(in the rows, 128 means zero)
One turn sends every row of this set to another row. A few are shown first. Where does it send the rows asked after them?
ranog: [121 137 101 101 159 104 125 117 171  87 130 110 125 121 139 120 119 120
 144 135 104 135 104 139 127 131]
gumag: [138 133  95 132 147 134 127 111 145 130 129 120 134 120 146 137 124 105
 159 138 118 128  73 136 141 128]
rov: [131 123 107 107 148 129 138  99 158  97 126 137 151 125 165 128 118 126
 168 111 117 129  82 141 131 127]
zefa: [109 114  91 109 132 124 129 133 165 112 104 122 135 131 152 133 132 134
 156 111 115 132  85 152 134 133]
kilas: [132 122 103  94 146 122 133 121 158 106 122 120 159 122 139 129 123 125
 159 133 132 138  92 143 139 168]
vobo: [136 130  96 128 142 123 132 124 147 120 141 126 130 122 139 121 130 118
 148 149 116 128  75 140 128 114]
Nek: [104 133 101 127 152 109 128 109 155 100 118 101 130 130 155 141 138 106
 173 110 115 125 112 153 141 132]
bekev: [126 121  90 111 138 105 132  93 172 108 135 110 154 123 121 146 136 105
 154 138 129 124  92 152 149 123]
buva: [120 140 100 103 147 104 126 120 169  88 129 112 125 124 140 115 116 121
 143 138 102 133 105 140 130 132]
Kab: [106 116  96 114 135 130 136 124 171  93 132 142 143 127 141 139 121 108
 157 135 119 121  98 133 145 113]
Bufu: [119 127 112 120 128 113 130 120 162  97 123 143 134 129 160 155 137  98
 164 132 127 121 105 139 143 123]
soko: [115 125 112 128 167 137 145 111 145 107 130 108 134 115 125 136 125 102
 143 125 131 115 102 159 147 128]
fak: [133 137 122 117 155 121 120 107 166 109 100 130 126 142 130 141 130 106
 144 123 113 111  97 145 141 129]
bodiz: [125 141  86 111 141 131 118 134 164 108 136 111 154 138 132 140 142 124
 150 129 108 118 112 131 136 119]
pobep: [132 124  93 116 132  95 129  89 170 111 127 122 143 132 139 132 145 117
 163 125 134 135  88 151 143 123]
Gavov: [113 119  90 112 126 119 130 129 162 107  98 122 131 133 153 129 132 134
 154 116 116 133  87 152 141 132]
mesos: [122 136 121 112 143 116 128 120 148 106 120 120 153 146 144 116 125 120
 173 130 103 103  96 145 126 148]
zepet: [119 117 104 120 157 129 127 105 157 103 139  98 152 127 143 137 114 136
 138 132 118 128  95 131 135 159]
nusuv: [122 134 121 127 137 122 119 118 167  96 123 109 139 135 142 134 140 138
 144 148 134 144 114 131 136 136]
Vifol: [ 95 106 120 124 142 131 135 104 168 103 119 105 142 127 137 132 120 134
 148 138 131 122  98 143 134 143]
puz: [137 146 109 124 153 123 137 109 150 107 128 119 118 132 152 133 139 116
 145 124 136 146 113 132 138 122]
Pivor: [127 138 125 113 154 120 154 103 145 104 136 109 131 131 157 132 124 119
 157 127 131 142 107 139 122 133]
tele: [121 130 119 106 139 129 149 112 161  97 118  98 156 138 134 142 125 129
 147 120 109 124  96 165 127 116]
Tosom: [120 128 119 107 148 126 146 114 165  96 119  99 154 139 130 144 131 129
 148 118 111 127  98 165 127 111]
gab: [123 119 101 110 133 109 132 129 154 113 129 141 139 138 136 126 152 124
 146 134 142 109 105 139 134 139]
ker: [133 127 101 101 152 119 122 131 150 108 117 105 137 113 150 157 129 111
 137 131 105 109  90 150 127 148]
Zat: [121 115 102 101 140 113 144 119 146 111 144 117 154 130 140 140 147 122
 147 132 136  98 106 145 124 140]
nevab: [131 124 112 124 160 115 130 121 139  88 137 131 150 109 150 131 134 108
 158 125 114 101  90 165 133 125]
sov: [124 116 104 137 149 124 128 112 146 106 139 105 148 136 145 140 147 145
 131 119 128 112 101 147 133 131]
mab: [129 130 107 124 147 124 128 126 153  85 129 120 165 112 144 146 138 110
 166 121 122 129  99 171 149 121]
Zetek: [106 138  97 127 146 111 128 108 149 101 121  98 132 128 157 139 134 105
 169 110 113 116 114 154 143 133]
noge: [130 129 103 126 139 130 142 126 145 118 135 109 146 122 144 131 123 120
 165 145 117 146  73 152 131 122]
sor: [127 143  83 115 140 131 121 128 158 104 130 109 156 139 131 138 141 122
 149 128 108 114 115 133 143 116]
nur: [122 135 119 113 149 118 123 125 149 112 125 122 153 144 146 121 131 120
 177 124 103 104  96 145 122 149]
veri: [144 140 108 117 144 124 125 130 153  89 125 128 149 118 156 162 134 103
 154 138 120 136 102 143 146 123]
deg: [124 123 112 138 158 123 110 114 155  99 119 106 134 113 133 134 143 128
 129 137 133 115 104 153 143 138]
Sidor: [111 121 118 123 157 133 145 122 159 102 123 126 127 125 119 116 117 113
 144 135 130 134  97 155 143 129]
Fomas: [119 124 104 134 137 127 143 117 138 128 138 113 138 127 150 142 131 105
 169 142 120 120  80 145 130 121]
keves: [132 128  99 100 148 116 127 123 146 104 116  99 139 114 153 155 124 112
 135 131 105 107  90 150 130 146]
fugu: [116 115 128 129 138 116 127 121 158 108 128 124 135 147 143 139 127 130
 137 146 126 118  99 130 131 153]
nefo: [135 127  85 109 148 130 123 119 152 112 120 114 158 118 141 143 140 119
 157 118 139 133 101 145 154 156]
Relo: [124 128 121 129 156 125 123  86 150 107 129  98 145 128 156 133 137 136
 152 123 130 115 105 136 127 145]
fuz: [139 129 110 105 139  90 134  95 164 105 135 111 148 124 137 147 135 104
 157 147 127 128  89 151 133 137]
kebi: [136 124 105 103 148 112 137 108 156  87 145 130 148 113 158 131 131 127
 146 119 116 116  91 152 120 114]
Diro: [131 121 110 118 141  93 127  98 165 106 124 125 148 126 126 124 136 109
 165 139 129 125  81 164 143 139]
nalem: [139 141 118 120 147 125 119 109 163 110  98 128 127 141 133 139 130 108
 138 122 112 111  97 147 147 129]
turul: [127 124 107 104 149 131 126 104 173  95 127 144 149 119 140 131 107 107
 157 128 115 120  87 134 145 136]
kala: [120 124 108 145 147 121 112 127 151 102 119 112 143 134 145 135 139 132
 150 128 130 140 102 147 153 155]

bodiz turns into ranog
mab turns into Kab
vobo turns into fuz
Where do these go?
deg turns into fugu
tele turns into sor
puz turns into kilas

One turn sends every row of this set to another row. A few are shown first. Where does it send the rows asked after them?
funop: [141 133 118 128 135 132 160 118 113 135 143 121 129 141 120 114]
Mutuz: [129 110 136 127 150 137 152 119 141 131 144 134 140 129 122 119]
zeki: [151 127 138 135 138 124 124 125 153 139 143 131 117 140 124 117]
manu: [122 121 135 143 126 128 140 126 109 162 124 146 143 126 128 127]
Kedeb: [142 129 131 133 121 148 140 123 139 135 147 133 107 129 109 131]
ses: [144 133 142 143 134 143 106 128 122 148 141 130 130 117 121 123]
dusi: [147 122 134 129 120 131 123 127 148 146 149 140 130 132 111 131]
pil: [149 137 127 127 135 129 116 124 134 143 157 142 112 126 119 126]
zame: [123 129 130 121 134 141 149 110 128 133 150 133 104 140 120 123]
Mukop: [132 137 131 141 107 136 128 114 123 126 126 137 105 126 127 128]
febe: [124 140 118 120 126 122 129 108 122 149 113 141 142 142 130 129]
sato: [133 133 142 131 133 128 115 147 141 142 153 138 126 134 116 119]
porit: [146 123 130 138 128 123 114 138 144 127 139 148 118 124 121 124]
tid: [132 124 139 134 148 142 145 133 143 141 152 138 119 128 115 121]
zope: [130 128 124 122 132 133 159 121 121 138 114 136 109 140 123 122]
tosa: [137 120 130 124 151 132 139 130 111 149 117 129 153 129 125 116]
gog: [134 117 146 121 138 112 140 130 130 121 131 146 148 123 130 139]
Vusa: [138 136 165 135 137 138 136 118 126 132 136 135 156 134 122 122]
fom: [126 134 151 109 138 120 148 130 128 131 147 132 128 146 120 131]
memig: [146 134 140 147 122 143 117 127 133 129 131 124 110 131 119 120]
veg: [143 127 149 121 145 142 145 101 123 126 147 143 139 130 122 127]
zit: [142 110 140 143 147 141 124 131 140 142 139 141 138 113 121 127]
Zif: [140 142 152 131 130 110 124 116 121 124 122 129 122 138 140 128]
vek: [143 133 128 135 124 130 131 129 104 142 107 127 146 124 125 121]
poz: [132 145 144 150 123 131 116 129 117 136 127 128 135 120 132 116]
Lafo: [137 124 129 145 134 125 165 125 127 146 128 134 147 132 124 120]
kes: [136 130 145 127 142 137 142 108 123 108 135 149 115 132 128 126]
Kator: [137 117 115 126 124 135 135 113 103 124 125 127 117 135 123 119]
pob: [120 118 133 136 130 128 121 126 100 142 114 135 122 136 132 116]
vagu: [131 138 157 139 112 138 127 125 118 127 126 147 144 126 120 133]
romo: [123 134 109 114 127 124 138 122 126 125 117 137 143 144 123 126]
zug: [141 132 143 113 112 122 139 107 124 128 137 136 122 140 121 145]
zakev: [135 124 139 135 137 138 127 126 124 146 143 134 162 112 123 123]
zabe: [127 143 117 127 140 116 136 116 129 139 112 141 145 137 135 122]
zumem: [123 143 154 132 124 140 129 123 109 117 134 150 116 130 123 126]
Sodo: [130 112 122 113 147 137 157 121 119 147 123 140 132 132 121 125]
lasi: [138 141 145 121 137 116 119 123 108 139 140 144 141 119 133 137]
pafo: [137 146 126 131 117 133 141 125 104 143 110 129 116 134 124 122]
lir: [115 139 120 115 128 122 129 121 123 139 115 133 138 152 125 123]
muki: [124 145 108 116 139 120 141 123 120 135 127 140 146 136 126 124]

Mukop turns into zame
Kedeb turns into tid
sato turns into porit
Where do these go?
funop turns into Lafo
vek turns into pafo
veg turns into Vusa
gog turns into lasi
romo turns into muki

